0: [6 3 5 3 2 2 2 5 7 3 7 7 3 3 5 2 6 6 6 8 9 4 5 3 9 2 2 3 6 3 1 8 8 8 9 8 4
 5 2 6 2 3 4 5 4 7 4 4 3 3 3 5 4 4 3 6 8 5 4 4 9 6 3 3 5 6 5 4 5 5 4 3 5 6
 4 8 4 3 4 4 2 4 4 5 3 6 9 5 2 4 3 4 5 7 4 4 4 3 4 4 3 5 6 5 4 5 7 3 3 6 7
 5 3 4 6 4 4 4 6 3 4 3 5 6 4 3 3]
1: [6 3 5 3 3 3 3 5 6 3 7 5 4 3 5 3 3 5 5 3 5 3 5 4 4 4 4 4 3 6 2 6 8 6 8 7 3
 4 2 6 3 3 4 4 4 6 4 5 5 5 3 5 3 4 3 5 6 6 4 3 4 5 5 3 5 4 5 6 4 4 3 3 5 6
 3 5 4 3 5 5 4 5 3 4 3 5 5 5 4 4 4 5 5 7 5 4 5 3 4 4 3 6 6 4 3 9 4 2 4 4 4
 5 2 3 3 6 4 5 6 3 3 3 7 7 4 3 4]
2: [4 6 3 3 6 6 6 4 3 6 4 3 3 7 4 4 3 3 4 4 2 3 5 6 4 5 3 3 5 6 5 2 3 3 3 4 3
 6 7 4 7 4 3 4 6 4 5 4 5 5 5 7 4 4 4 4 3 5 5 3 4 3 7 9 3 3 4 3 5 5 5 5 3 3
 7 3 5 4 6 5 5 5 3 3 5 3 4 5 6 3 4 6 4 3 6 5 5 3 3 3 3 4 5 5 3 3 5 5 6 4 3
 4 3 4 4 3 5 5 3 3 5 5 3 3 7 4 8]
3: [4 5 3 4 6 5 4 6 3 5 3 3 3 5 5 6 4 4 3 3 3 3 5 5 3 6 4 4 3 6 6 3 3 3 4 4 5
 6 6 4 6 3 3 6 6 4 6 4 4 6 7 6 3 2 5 4 4 6 6 3 3 2 9 9 3 2 3 2 6 3 6 8 4 3
 6 3 7 4 6 7 5 5 4 2 7 3 3 5 6 3 4 5 3 4 6 6 7 5 3 5 3 3 6 7 3 3 4 7 7 4 3
 4 3 4 3 4 6 5 4 3 5 7 3 3 6 6 7]
4: [4 7 2 3 6 6 4 4 4 7 4 3 4 5 4 5 4 3 3 3 3 4 6 5 4 7 3 3 4 7 5 2 3 4 3 3 4
 4 6 4 6 4 3 3 6 3 5 4 4 5 5 6 4 3 5 3 4 5 5 3 3 3 6 5 3 3 4 4 5 2 5 4 3 2
 6 3 6 6 5 6 6 6 4 4 6 4 5 6 4 3 4 6 4 4 6 4 6 5 4 5 4 4 5 5 3 3 4 6 5 5 3
 3 2 4 4 4 6 6 4 3 5 6 3 3 5 6 7]
5: [3 5 3 3 6 7 6 8 4 6 4 2 4 5 4 5 4 3 3 3 5 5 4 5 3 5 2 4 4 5 7 3 3 3 3 4 4
 7 6 4 6 5 3 4 5 3 5 4 5 6 6 6 4 3 5 4 3 5 4 3 3 4 6 4 3 4 3 4 6 3 5 5 7 5
 4 3 4 4 5 5 6 5 3 4 5 3 4 5 6 3 4 6 4 4 5 5 5 4 3 4 4 4 6 5 3 3 5 5 5 6 4
 3 3 4 4 3 6 5 5 3 6 5 3 3 5 5 6]
6: [3 7 3 4 5 5 7 3 2 5 3 4 9 5 2 8 7 3 3 7 4 8 3 3 6 4 7 6 6 2 6 3 4 4 3 3 7
 3 4 3 4 8 6 3 4 3 3 8 7 2 3 3 6 7 4 5 5 3 3 8 4 5 3 5 6 5 5 3 4 5 3 4 2 5
 9 3 4 8 5 4 4 2 5 7 3 4 4 2 3 7 4 3 9 6 3 3 3 4 5 3 6 5 2 3 7 3 3 5 4 3 5
 2 6 6 5 4 3 2 4 8 4 4 6 7 3 3 4]
7: [3 6 3 2 6 7 5 6 3 6 3 3 4 7 3 5 4 3 3 3 3 5 4 6 5 5 2 3 5 5 5 2 3 3 3 4 4
 4 7 3 5 4 3 3 6 3 5 4 3 5 5 6 3 3 5 3 4 6 6 4 5 4 3 3 7 6 5 5 3 5 4 4 5 6
 3 3 7 4 4 6 7 5 3 3 5 3 3 5 6 3 3 5 3 4 6 5 5 3 3 6 3 4 6 6 2 4 6 4 5 7 6
 7 4 3 6 3 4 5 6 3 4 7 2 3 6 6 6]
8: [4 5 4 4 6 5 4 6 4 5 4 3 4 6 4 6 3 4 4 4 6 3 7 6 4 5 4 3 5 5 5 3 4 3 3 4 5
 4 7 3 7 5 3 3 7 4 6 3 5 5 6 6 3 3 7 3 3 5 6 3 5 5 4 4 4 3 2 3 5 4 4 4 5 6
 6 4 6 4 4 6 6 6 5 3 6 3 3 6 6 3 4 7 3 3 5 5 6 3 3 6 3 3 6 5 3 3 4 5 5 4 3
 5 3 3 3 3 6 7 5 4 4 6 3 3 7 6 6]
9: [3 5 6 8 5 7 5 2 3 5 4 4 8 6 3 5 7 5 7 8 5 6 2 2 6 4 5 8 7 3 5 4 5 6 3 4 9
 4 3 3 3 7 8 3 2 6 2 4 2 3 2 3 5 8 3 8 5 2 4 9 7 3 4 4 4 4 6 4 4 4 4 2 5 3
 4 4 3 4 2 3 2 2 8 8 4 7 3 2 4 9 7 3 7 3 3 2 3 5 8 3 7 4 2 3 8 6 2 3 3 2 4
 2 4 7 3 9 2 2 4 8 6 2 6 5 3 2 3]
10: [6 3 4 3 3 3 3 4 6 2 7 6 2 3 6 3 4 8 5 4 4 3 4 4 7 4 3 3 3 5 3 9 8 7 7 6 2
 3 3 9 2 4 5 6 3 6 4 3 4 4 3 4 5 5 3 4 7 4 3 4 7 3 3 3 4 5 4 7 7 3 6 4 3 4
 9 5 3 4 3 3 3 6 5 5 2 5 9 4 2 4 6 3 4 5 3 3 4 3 5 3 6 7 5 3 5 6 5 2 3 5 4
 5 6 4 2 7 5 4 4 4 5 4 5 6 3 3 3]
11: [3 3 5 4 5 3 3 7 5 4 4 5 4 3 6 2 7 6 9 8 5 4 2 3 6 2 4 7 6 2 4 6 6 7 5 3 3
 2 3 3 4 6 9 7 2 9 3 4 3 3 2 4 9 7 3 7 5 2 3 6 2 6 3 3 5 6 5 5 2 6 3 4 6 5
 3 9 3 3 3 2 3 4 9 7 4 8 6 2 2 8 9 3 4 2 2 3 4 9 7 2 8 7 2 2 7 7 4 3 2 3 4
 5 9 6 4 6 3 4 3 5 7 3 6 4 3 3 3]
12: [9 2 3 1 2 2 3 9 9 2 9 7 2 2 9 2 5 8 7 6 7 5 5 4 9 2 2 5 5 4 3 9 9 8 6 7 3
 3 2 7 3 3 6 8 3 6 4 3 5 4 4 4 4 4 2 5 7 5 3 4 4 5 2 3 5 5 5 6 4 6 6 4 5 4
 4 7 3 3 3 3 3 5 6 5 3 7 8 4 3 3 5 5 5 5 4 4 4 3 5 4 5 6 5 3 4 6 4 3 3 5 3
 5 7 5 3 5 6 5 4 4 4 3 5 7 3 3 3]
13: [9 2 5 3 2 2 3 4 9 2 9 9 4 2 8 3 3 6 4 3 5 5 7 5 4 5 3 3 4 6 2 7 6 7 7 7 3
 4 3 6 3 2 3 9 4 3 5 4 5 5 5 7 2 4 5 3 5 6 5 3 2 9 3 5 9 9 7 8 2 9 2 2 2 9
 2 3 5 4 4 5 5 6 2 3 6 3 4 6 5 3 3 6 5 8 6 6 5 2 3 6 2 4 6 5 3 3 8 3 4 6 8
 7 4 2 7 3 3 5 7 3 2 5 6 8 4 5 3]
14: [5 3 5 2 3 3 4 4 7 3 5 5 3 3 7 2 5 6 6 5 5 4 3 4 6 3 4 5 6 4 3 8 8 9 5 5 3
 2 3 4 3 4 9 6 2 9 3 2 2 3 3 5 7 6 3 8 8 3 3 7 6 5 5 3 7 4 6 9 2 6 4 3 5 8
 3 9 3 2 2 3 3 4 7 7 2 9 8 3 2 6 8 3 3 2 3 3 4 6 7 3 8 8 3 3 6 9 2 2 2 3 2
 5 8 7 3 9 5 3 2 5 9 4 5 3 2 3 3]

[3 4 5 4 4 5 4 3 5 4 3 4 5 4 4 5 4 5 5 3 3 2 4 7 5 6 6 3 3 6 4 5 3 2 4 5 5
 5 6 4 4 4 3 4 7 4 6 3 3 6 8 6 5 3 7 3 3 6 7 3 5 7 3 4 6 7 4 6 2 7 3 2 4 5
 7 3 6 3 3 8 8 6 4 3 8 3 2 5 6 3 3 7 3 3 6 7 7 3 3 7 3 2 5 8 3 4 8 3 4 9 9
 8 5 3 9 2 2 6 9 2 2 6 3 3 7 7 5] 7 8 5
[5 3 9 8 3 4 3 3 5 2 7 9 4 3 5 5 2 5 5 2 3 3 4 7 3 5 6 3 3 6 4 6 4 3 5 6 3
 4 3 7 4 3 3 9 5 3 7 4 6 7 6 4 2 3 6 3 3 5 7 3 2 4 3 3 6 5 7 3 4 5 4 4 4 4
 4 3 7 4 5 6 7 7 4 3 7 3 3 6 6 3 2 6 3 4 6 5 6 2 3 8 2 3 5 8 3 3 8 4 4 9 7
 6 3 3 7 3 3 8 9 3 3 6 4 5 5 6 5] 13 7 8
[5 4 7 5 3 5 4 7 5 3 4 5 3 4 6 3 2 5 3 2 2 4 3 7 3 7 8 3 3 6 3 6 3 3 7 8 4
 8 5 7 3 3 3 8 7 4 6 4 6 6 6 6 4 3 7 3 3 6 5 3 5 2 6 5 2 2 4 4 9 2 8 9 9 2
 4 4 5 4 6 7 5 7 4 3 5 3 2 5 6 3 3 6 3 5 6 8 7 5 3 8 2 3 5 6 4 4 6 4 4 8 5
 4 4 3 5 3 4 6 5 3 3 7 4 4 6 6 5] 3 5 8
[5 4 4 5 4 4 3 3 5 3 6 5 3 3 6 4 5 5 8 4 4 3 4 3 5 3 4 4 5 4 4 7 7 5 5 5 3
 2 3 5 3 5 7 5 3 6 3 3 3 3 3 4 7 7 3 8 7 3 2 5 4 5 3 3 6 5 5 8 3 5 4 4 4 3
 4 5 2 2 3 3 3 4 6 6 2 8 6 3 2 5 8 3 3 3 3 3 4 9 6 3 9 7 3 2 6 8 3 3 2 4 3
 5 7 8 2 9 3 2 2 6 9 2 5 4 3 3 3] 14 11 10
[4 5 5 6 4 6 4 2 6 5 3 4 4 4 5 5 2 6 5 2 3 2 2 8 1 7 9 3 2 5 5 4 3 4 5 4 4
 7 6 5 5 3 2 4 6 4 6 4 5 5 7 7 4 3 6 3 2 6 8 3 4 2 8 7 2 2 3 2 9 2 6 9 4 2
 5 4 7 3 5 6 6 6 3 3 5 3 2 5 5 3 4 6 3 4 7 6 6 7 3 8 3 2 6 8 2 3 4 6 6 3 3
 4 3 4 2 3 9 5 4 3 3 5 4 4 7 6 5] 3 4 2
[3 4 5 6 5 5 4 6 4 6 3 3 4 6 3 3 8 4 5 7 5 7 3 3 5 2 7 9 6 3 5 4 4 5 3 3 9
 3 3 2 4 8 7 3 3 4 3 4 3 2 3 3 9 7 3 7 5 2 3 7 5 5 3 4 5 4 3 3 3 5 4 2 2 4
 4 3 2 4 2 2 3 2 6 7 3 5 3 2 3 7 5 2 5 3 2 3 3 7 8 3 5 4 2 3 8 4 2 3 2 2 3
 3 6 8 5 7 3 2 2 9 5 2 7 4 2 3 3] 9 6 11
[5 6 3 6 6 5 7 3 3 4 3 3 7 5 2 5 7 2 3 6 6 9 3 3 4 5 5 6 5 3 6 3 4 5 2 2 4
 3 4 2 5 6 4 3 3 3 3 9 8 4 3 2 4 5 4 3 5 4 4 7 4 6 5 3 3 5 7 4 3 6 4 4 3 5
 4 3 3 9 8 3 4 2 4 5 3 5 5 4 3 7 3 2 9 9 3 4 2 4 5 3 5 6 4 3 6 2 3 7 5 3 5
 2 5 6 6 4 4 4 3 8 5 4 6 6 3 3 3] 6 9 5
[5 3 5 5 3 3 4 4 5 4 5 4 3 3 4 3 4 5 8 4 5 3 5 4 5 3 4 4 4 4 3 7 7 9 8 5 3
 5 3 6 2 4 7 5 3 8 3 3 3 3 2 4 2 5 2 7 9 4 3 5 4 4 2 2 3 5 5 4 7 5 5 3 4 6
 7 8 3 4 2 3 3 4 3 6 2 7 8 3 4 5 8 3 3 3 3 4 4 3 7 2 6 8 4 3 5 6 4 3 2 3 4
 6 4 6 3 6 5 4 4 4 6 3 5 4 3 2 4] 10 14 1
[3 4 7 6 3 3 3 2 5 3 5 6 5 3 5 4 3 7 3 3 3 4 3 5 3 4 5 2 3 6 4 8 4 4 7 9 4
 4 4 9 3 3 3 6 6 3 5 5 6 5 5 6 2 3 6 4 3 6 5 3 8 1 4 2 2 2 2 3 9 2 9 9 5 2
 8 5 5 5 6 5 4 4 2 4 3 3 4 6 4 3 3 5 5 7 5 5 5 3 3 6 3 3 5 5 4 4 6 3 3 6 5
 5 4 2 5 4 5 4 5 3 2 5 5 8 5 7 5] 1 10 3
[4 5 5 6 5 6 5 2 3 5 3 5 7 6 2 4 7 3 4 6 4 5 5 2 3 4 5 8 9 2 5 3 4 3 3 3 5
 3 4 2 5 7 5 3 3 3 3 6 5 3 4 2 4 5 3 5 5 3 3 6 6 5 3 3 5 7 3 5 3 4 4 3 4 3
 3 4 3 8 5 3 3 3 6 6 4 5 4 3 3 7 4 3 6 5 3 3 3 6 8 3 7 5 3 2 8 2 3 4 4 3 4
 2 7 7 6 5 3 2 3 8 4 3 6 5 3 3 2] 6 9 11
[4 6 2 3 5 7 5 6 3 6 3 3 3 6 3 7 4 3 4 4 4 3 4 6 5 5 2 3 4 4 7 3 3 4 3 3 5
 5 7 3 6 4 3 3 6 4 5 3 6 5 5 6 4 3 5 3 3 6 4 3 2 4 6 5 4 4 4 5 4 4 5 4 5 6
 3 3 5 4 6 5 4 3 4 3 5 4 5 5 6 3 4 5 5 5 5 5 5 3 3 4 4 4 6 5 3 4 4 7 8 4 3
 3 5 3 2 3 8 6 3 3 5 6 3 3 5 5 5] 5 4 2
[4 6 4 4 5 5 3 4 4 6 3 3 4 5 4 5 3 6 4 4 3 3 4 7 3 6 5 3 2 4 5 4 3 3 3 4 3
 6 6 4 5 3 3 4 7 4 6 3 4 8 5 5 6 3 6 3 2 6 6 3 3 3 7 8 4 3 3 2 6 3 6 7 4 3
 5 4 7 4 4 7 7 6 2 3 7 3 3 4 7 3 5 5 3 3 7 6 6 5 3 5 4 3 6 5 3 3 4 6 9 4 2
 4 2 3 3 4 9 6 3 4 5 6 3 3 5 7 6] 3 4 2
